In the data rows, zero lies at 4.5, halfway between 4 and 5.
Some points, one per row:
[3 6 3 3 7 4 5 8]
[3 3 4 5 2 5 4 4]
[6 5 5 8 6 7 8 3]
[4 6 6 2 6 3 5 5]
[5 5 3 5 5 6 5 5]
[7 7 4 4 7 4 6 7]
[3 6 6 4 6 6 4 6]
[5 3 5 6 3 5 4 4]
[4 4 3 4 5 1 6 5]
[7 6 7 4 9 4 7 8]
[6 4 8 5 5 5 5 4]
[6 5 4 5 5 5 4 6]
[5 6 5 3 6 4 6 3]
[4 7 3 4 6 1 3 5]
[5 3 7 7 3 3 5 2]
[3 0 5 6 2 7 3 3]
[7 2 8 7 3 6 7 2]
[5 6 2 4 5 4 4 4]
[3 8 2 4 6 3 6 6]
[3 2 4 5 0 7 2 1]
[6 4 3 3 4 2 6 6]
[4 6 6 3 6 3 3 5]
Then 24 other points, each followed by its number:
[4 4 5 2 5 2 5 5] 0
[6 5 7 4 4 4 4 6] 1
[5 9 5 4 7 4 7 6] 2
[2 5 2 3 6 3 3 6] 3
[3 5 3 2 5 2 2 5] 4
[4 8 4 2 8 3 4 9] 5
[0 3 3 4 1 5 2 1] 6
[4 7 1 2 6 4 4 3] 7
[2 4 3 4 4 3 3 7] 8
[4 1 6 5 3 6 8 6] 9
[5 3 8 9 6 6 4 4] 10
[4 4 2 5 3 5 2 8] 11
[6 7 5 3 7 4 6 3] 12
[2 3 5 5 4 5 3 3] 13
[5 3 5 5 1 5 5 2] 14
[2 2 4 7 0 5 5 3] 15
[5 4 6 9 2 7 5 6] 16
[7 4 7 5 5 4 6 5] 17
[2 4 2 2 2 2 3 5] 18
[0 6 1 3 5 3 4 6] 19
[5 7 2 3 5 3 3 5] 20
[6 5 5 2 5 5 5 4] 21
[4 5 4 7 2 5 7 6] 22
[5 7 3 4 7 4 4 5] 23
Which of these numbered points is nearest to each point below, looking only along the 2 directions in which the first points spread most? Its number follows each.
[3 4 4 3 6 3 5 5] > 0
[5 8 2 2 7 2 4 7] > 5
[3 4 2 5 4 2 3 5] > 11
[6 6 4 6 7 3 5 5] > 12
[3 5 2 3 5 4 0 3] > 18
[5 5 3 4 6 4 5 5] > 0
[0 3 3 3 2 6 3 4] > 6
[7 9 5 4 9 2 6 5] > 2
[7 9 5 3 6 4 6 6] > 2
[7 9 5 1 9 5 7 7] > 2
[4 2 4 5 1 6 2 2] > 15
[4 7 5 4 8 1 7 6] > 2
